0: [161 144 123 145  91 103  92 122 122 138 146 114]
1: [112 128 142 162 135 118 145 155 150 112 147 135]
2: [197 130 107 165 148 117 202 146  82 111 103 117]
3: [115 122  52 143 136 167 214  99 144 136 153  93]
4: [153 161 132  50 197 109  97 143 118 147 140  94]
5: [163 126 182 106 160 143 189 157 100  92 120 132]
6: [ 94 144 153 116 144  79  61  30 152 100 139  93]
7: [129 120 123 127 129 171 157 116  97 141 122  56]
8: [ 91  25  95 186 116 207 255  89 136 143 155 132]
9: [213 178 165  97 135 117 106 141 123 127 141 142]
10: [169 123 133   0 174 146 148 156  95 143 160 109]
11: [174 161 138 171 159 116 109 117 121  89 148 137]
12: [165 109 110 233 145 137 198 212 119 130 159 162]
13: [138  92 111 105 131 127 182  88 122 202 133 141]
14: [140 150 135 142 165 142 135 112  77 116 189 108]
15: [176 144  78 134 122 111 126 131 114 131 119 146]
16: [136 128 140 100 115 112 100  92  61  98 131  95]
17: [197 128 116 159 130  96 156 165 109 151 138  97]
18: [ 72 132 131 132 149 130  57 111 190 110 132 120]
19: [139 113 174 126 165 117 114  61 152 131 136 104]
20: [169 192 125 161 118 140 219 169  77 154 127 150]
21: [153 194 150 108 119 101 115 144 125  88 134 184]
22: [161 197 136  78 134 132  66 140 116 127 129 123]
23: [158 163 113 158 102 110  85 148 102 152 108 126]
24: [214 120 125 129 124 119 126 142  98  89 131 110]
25: [142  97 138 135 187 164 138 139 154 144 154 132]
26: [187 128  55 144 172 108 129 108  33 129 145 152]
27: [ 90  93 159 103  78 127 110 117 117 106 123 115]
28: [139 178 108 105 118 137 137 164 125 144 152 101]
29: [192 136 100 142 182 155 207 123  97 145 146 105]
30: [ 70 166 126 121 114  97 115 181 141  89 116 145]
31: [157 112 100  91 152 190 176 170  67 110 122 121]
32: [ 84  83  99  48 193 180 224 104 131 145 190 155]
33: [119 107  73 138 127 132 165 111 118 142 133 110]
34: [ 85 137 125 136 109 142  85 108 143 116 100 121]
35: [185 103 175 148 136 159 135 154 111 126 175  59]
36: [156 107 138 154 119 161 100 150 114 129 150 104]
37: [180 126 109 176 131 177 207 170  92 147 188 165]
38: [ 97 110 144  99 138 195 146 125 120 173 223 123]
39: [154 151 140 161 129 126  99 156 100  97 126 122]
40: [ 91  89 107 123 155 149 164 118 144 135 175 148]
41: [162  89 137 117 154 118 102 134 138 110 118 130]
42: [ 94 123 117 108 148 136 107  94 161 133 106 130]
43: [117 130 134 132 144 117  97 101 115 103 106 109]
44: [ 48  87 160  97 108 153  94 178 182 154  99 231]
45: [ 96  82  58 119 121 136 168 130 129 139 142 108]
46: [145 130 149 120 132 111 130 101 195 122 123  57]
47: [152  85 139 131 130 109  26 141 128 123 102 133]
48: [162 138 126 117 110 121  85 167  92  97 167 146]
49: [ 28 116 153  64  88 176 132  91 174 181  68 134]
50: [188 144 123 122 115 187 187 182  69 125  44 124]
51: [190 102 173 121 134 146 155 123 147 100 115 109]
52: [ 78 176 195 144 110  69  85 139 111 139  98 119]
53: [176 159 151 119  89 172 153 141 101 117 172  78]
54: [ 79 112 173  82 163 147 141 121 156 158 170 130]
55: [130 203 126 122 104  98  89 150 146 115 190  62]
56: [140 177 109 103 132 147 145  86 118 137 124  98]
57: [ 31 138 144 141 113  88  60 149 109 121  98 112]
58: [110 141 145  68 158  72  70 123 138 107  99 109]
59: [103 119 148  68 160 134 108  94 116  93 127 136]
60: [ 16 128 147 152 106 154 147  69 163 215  48 128]
61: [190 167 157 107  85  78  63 124  86 101  26 120]
62: [113 159 142 115 161 150  81 162 108  94 180 158]
63: [159 104 105 142 139 128 143 168  88 115 157  81]
64: [193 143 118 127 150 138 145 197 156 143 165  90]
65: [138 152 132 125 131 132 126 117 148 142 136 113]
66: [127 166 182 138 107 107  89 129 189 126  56  97]
67: [107 100 123 110 100 230 209  93 166 109 208 123]
68: [ 84 112  50  74  59 134 158 100 140 106 105 126]
69: [ 77 133 132 173 121 148 121 103 160 120 107 150]
70: [165 123 124 125 124 112 123 137 114  93 113 144]
71: [ 97 150 123  87 116 119  61 144 117 142 113 126]
72: [181 101 111  98 141 103 167 133 115 136 174 137]
73: [135 137 163 136 204 114 129 116 133 142 138 133]
74: [ 43 141 128 119  95 162 134  91 179 130  83 146]
75: [144 185 121 118 135 111 109 140 117  95 148 157]
76: [ 78  83 129 143 125 127 163 117 100 165 176 157]
77: [156 233 100 161 124 108 107 134 129 114 130 114]
78: [136 118  57  97 100 168 130  99 121 143 129 129]
79: [130 166 123 137 138  88 100  90 161  45  99  94]
80: [ 17 122 113 194 110 169 129  88 211 151  60 175]
81: [161 105  82 168 162 151 235 184  83 152 183 137]
82: [ 43  96 114 150  77 134 128 136 144 188  63 136]
83: [125 115 136  92 133  81 147 120 119 110 117 248]
84: [154 138 130 110 145  91  98 101 123  82 104 125]
85: [132 128  88  91 149 144 138  74 144 113 159 121]

[147 112 127 162 132 211 126 105  96 179 134 141] 36 25
[158 153 155 136 100 134 166 118 128 103 185 132] 53 65
[102 158 130 143 118 136 101  89 147 102 112 132] 34 69
[ 80 127 136  95 113  91  65 115 143 148 114 174] 71 42
[148 118 145 132 145 116 153 111  99  87 102 145] 70 84
[161 143 133 124 120 104 118 125 109 116 159  83] 0 65
[ 67 112 146 129 136 137  49 100 145 140  55 111] 34 42
[ 73  96 153 208 116 164 172  72 139 153 107 166] 69 76
[182 151 153  95  80  98  93 126 135 107 128 110] 0 9
[ 87 144 151 134  83 115  89  99 149  67  73 128] 34 43
[ 58 149 141 175 148  81  82 108  97 115 102 109] 57 43
[127 101 132 148 105 140 107 160 188  70 168 133] 1 36
[ 96 138 120 133 117 135 108 134 180 106  79 126] 34 42
[190 105  93 102 152 133 144 150  96 141 140 135] 72 15
[172 154 116 162 147 125 134 226 141 111 144 132] 64 39
[ 86 121 118  71 105 112  77 165 132 129 156 121] 71 27
[ 92  70 101  70 183 160 160 162 142 166 170 128] 40 54
[145 134 126 106  58 120  65 171 116  84 132 121] 48 0
[122 178 147 123 142 147 107 104 119 141 142 109] 65 56
[130 126 165 112 129 155 107 115 156 130 145 110] 65 19
[ 90 117 141 125  97  90  74 117 165 114 110  90] 34 18
[139 110 140 118 162 116  88 163 141 135 170 134] 41 25
[189 135 109 130 156 111 148 153 108 147 141 128] 17 15
[194 159 188 138 115  96 122 118 107 138 128 123] 9 0
[150 119 167 114 118 148 134 147 102 115 122 255] 83 21
[104 159 149  87  99  98  81 126 135 144  69 173] 71 34
[ 37 101 175 108 148 120 135 141 129 124 135 117] 54 27
[122 119  88 165 172 194 210 177  86  80 176 113] 81 31
[164 151 126 159 103 107  51 100 177 124 106 152] 0 23
[152 148 134 122 118 116 144 144 123 123 131 109] 65 28
[ 91 142 237 123  88 132 113 118 135  75 149 100] 27 52
[114  60  99  72 168 141 134 111 169 149 120 105] 42 45
[130 139 120 124 130 127 126 119 132 114 155 110] 65 43
[170 126 124 125 143 128 108 148 110 113  82 134] 70 41
[100 115 110 131 175 141 119 152 137  87 101  60] 43 7
[139 106  87 164 120  92 164 129 127 160 114 119] 33 15
[ 50 101 154 168  59 147 106 119 197 184 116 121] 82 74
[194 119 120  75 109 137 208 174  84 162 179 103] 72 53
[130 139 131  82 114 127  97 113 111  45 152  85] 16 84
[109 174 125 161 115 104 106  99 104 134  86  52] 43 34
[149 139  98 103 203 161 231 193  85 159 169 164] 81 37
[114 139 154 104 133 144 100 113 101 114 187 141] 62 14
[101 153 165 142  89 123  73 107 146 117 102 118] 34 43
[ 45 126 136 136  55 202 170 114 179 154  91 182] 74 49
[155 156 110 128 146 105 113 109 125 137 129 111] 65 15
[ 90 161 117  90 174 173 164 127 127  49 107 124] 59 85
[144 133  87 137 119 111 179  96 104 148 174 125] 33 72
[171  77 120 114 157 124 167 145  75 138 162 166] 72 63
[130 153 148 119 102 110 103 146 140 106 139  41] 55 46
[ 91 160 180 128 113 172  97  93 171 112  89 121] 34 69
[146  95  98  84 165 122 139  41 127  86 129  99] 85 59
[125  79 115 125 175 112 165  90 105 145 149  88] 33 40
[ 95  76 120  91 159 166 146 125  84 151  96 109] 7 33
[199 131 125  78 113 141 151  73 137 144 119 126] 56 65
[164  97 148 124 141 185 175 148  70 134 124 146] 31 5
[ 21 109 141 174  89 144 178  80 184 166  77 192] 80 60
[204 133 150 110 132  89 112 140 143 144 133 147] 9 41
[ 30  40  73 105 102 227 246 126 165 137 133 153] 8 67
[213 131 109 155 167 143   0 122 111 111 136 128] 47 11
[195 139 144 146 149 123 134 110 130  97 159 112] 11 24
[165 195 168 146  93 121 130 138 126  97 127 104] 39 77
[161 123 102 131 149 146 207 123 131 164 152 128] 29 33
[118  52 133 127 119 165 209 144 118 175 110 139] 13 76
[122  39 146 131 155  61 119 155 106 140 139 126] 41 72
[135 152 131 119 138  90 127 145 145 131 164 116] 65 1
[184 129  93  98 113 160 199 145 136 174 182 136] 72 37
[137 167 146  78 190 109 104 122 104  99 130 101] 4 84
[148 137 145 140  99  74  57 115 105 127 184 127] 0 48
[156 117 138 125 133 118  89 147 148 113 147 115] 41 36
[153 154 139 140 192  97 156 141 110 185 101 150] 73 65
[111 145 107 132 112 156 179 112 118 145 128 159] 33 65
[107  41 175 117 224 211 163 133 147 124 189 134] 25 40
[111 108 133 168 104 140 137 103 135 125  48 139] 69 34
[191  95  98 138 165 149 185 201 134 133 169 115] 64 81
[177 174 112 154 189 142 232 142 136 142 200 130] 29 81
[175 101 107  67 139 128 150 157 108 143 163 113] 72 10
[ 97 117 149 133 169 109 110  99 138  79 138 114] 43 59
[115 139 148 119 142  94 103 138   6  83  77 128] 16 43
[126 153 171 121 103 111  86 110 161 173 116 140] 65 0
[ 54  12  71 122 126 242 255 141 170 203 184 243] 8 32
[146 128 172  84 101  98  64 138 136  88 170 107] 48 0
[158 162 168 140 154  83 165 116 135  98 160 129] 11 73
[109 181 122 145  83 133  62  84 135 139  72  92] 34 66
[152  83 140  97 120 111 140  98  37  72 163 127] 16 70
[ 89 129 130 140 108 129  56 133 142 125  99 124] 34 71
[140 120  87 138 109 107  76 100 140 126 136 142] 0 15
[122 105 105 128 145 155 197 135 140 143 128 165] 40 33
[134 180 142 138 151 122  55 112 161 108  33 105] 66 43
[ 97 134 121 153  72 133  55  99 145 117  78 138] 34 69
[ 56 124 127 135  74  92 111 111 146 151  60 135] 82 34
[ 88 138 156 133  92 119  56 122 148 104  82 150] 34 71
[ 96 146 121 131  61 132 112  61 100 168  73 123] 34 82
[149  94 138 126 172 149 204 161 110 117 146 172] 5 25
[ 87 189 161 159 142  88  77 109 154 144 114 113] 52 34
[191 117 144 111 116  78 115 137 103 111 165 102] 24 0
[ 52 120 193 124 103 124 138 128 119 135 122  87] 27 52
[131 112 124  96 164 157 207 109 145 141 155 146] 40 13
[105  95 134  59 149 154 100 111 136 112 159  99] 59 85
[ 29 100 142  66 121 179 169 110 153 147 153 154] 54 40
[175 122 137 115 114 130 130  81 164 118  78  66] 46 51
[167 132 130 129 147  84 129 150 114 116  96 139] 70 41
[187 112  70 124  90 137 144 168 118 137 138 150] 15 70
[184 144 147 120 111  94  78  96 140 111  95 140] 84 70
[ 37 148 111 138 105 187 141  85 163 145  89 167] 74 69
[155 149 132 107 126  86 100 118 117 116 128 120] 84 0
[104 122 109 108  88 131  80 104 139 126 100 135] 34 42
[108 117 114 178 124 219 255 112 159 181 153 163] 8 3
[152 160  69 116 160 138 187 167 139 141 165 140] 28 64
[ 85  51 134  92 177 161 184 136 123 166 163 139] 40 32
[145 115 118 117 101  97 107  80  78  98 172 127] 16 0
[ 85 144 122 132 122  96 125 108 171  65  83 103] 79 34
[159 130 101 136  68 176 204 243 111 162 181 146] 37 81
[151 122  93  87 117  76  95 151  94 117 160 123] 48 70
[146 138  69 132 121 196 150 152 107 150 160 148] 78 33
[115 150 128  70 116 128 101 184  92 100 152 125] 48 71
[148 120 172 124 139 110 111 122  42  86 122  37] 16 43
[103  29  57 156 135 216 255 102 122 141 157 124] 8 3
[139 172 153 161 136 104  82 153 132 120 136 125] 39 11
[ 79 127 124 171 159 100 166 104 185 119  99 131] 69 1
[142 175  94 133 232 113 132 142 108 104  80 134] 73 84
[160 109 158 140 123 137 155 103 119 114 110 116] 51 70
[102 141  96 176  91 114 155 122 161 194  73 154] 82 69
[173 145  91 127 125 143 203 154  87 140 168 199] 37 20
[ 73 122 122 159  99 129  36  86 167  83  35 125] 34 18
[147 121 116 127 138 123 161 150 113 160 159 141] 72 65
[115 126  84 161 160 143 222 188 109 174 159 135] 81 37
[187 147  90 139 133 135 130 145 117 116 119 136] 15 70
[144 137 143  85  97 108 123  88 158 114 132 130] 65 84
[203 152  66 137 142 135 137 109 157 138 255 134] 72 85
[141 138  91 147 150 175 188 175 112 152 145 162] 37 81
[164 186 127 165 104 165 196 127 107 162 176 118] 20 53
[107 104 151 141 119  79 111 140 202  92 174 114] 1 18
[210 169 115 143 121   0 157 175  95 149 121 126] 17 15
[151 109  99 118 115 103 193 168  90 137 128 162] 72 15
[144  80 116 118 129 158 223 127  98 179 167 140] 13 81
[128 147  82 130 152 135 158 103  86 124 128 129] 33 56
[ 81 142 161 172 170 194  94 132 183 194 103 143] 69 42
[ 94  29  90 121 125 217 234 124 164 153 158 142] 8 67
[148 153 100 131  50 110  63 117 133 117 125  78] 0 23
[133 153  71 146 104 136 132 148 134 155 117 183] 15 23
[196 122  96 123 195 108 108 126 148 112 103 108] 41 84
[184 114 124 134 127  70 133 146 149 110 187 133] 72 70
[182 144 152 110 126 111 106 132 101  85 125  75] 24 84
[159 125  95 102  65 131 116 142 111 119 133 103] 0 15
[108 174 107 196 149 128 106 117 177 156 103 143] 69 65
[170 125 112 116 163  84 100 109 147  84 119 128] 84 41
[169 130 131 131 144 163 122 106 124 152 119  93] 65 7
[ 85 220 190 143  89  83  49 129 151 214 107 145] 52 66
[158 149 170 207 138  85  59 105 120  93 132 158] 11 39
[144 107  99 118 115 128 199 149  87 197 161 157] 13 72
[179 122 112 117 131 117 156 208 105 142 162 167] 72 17
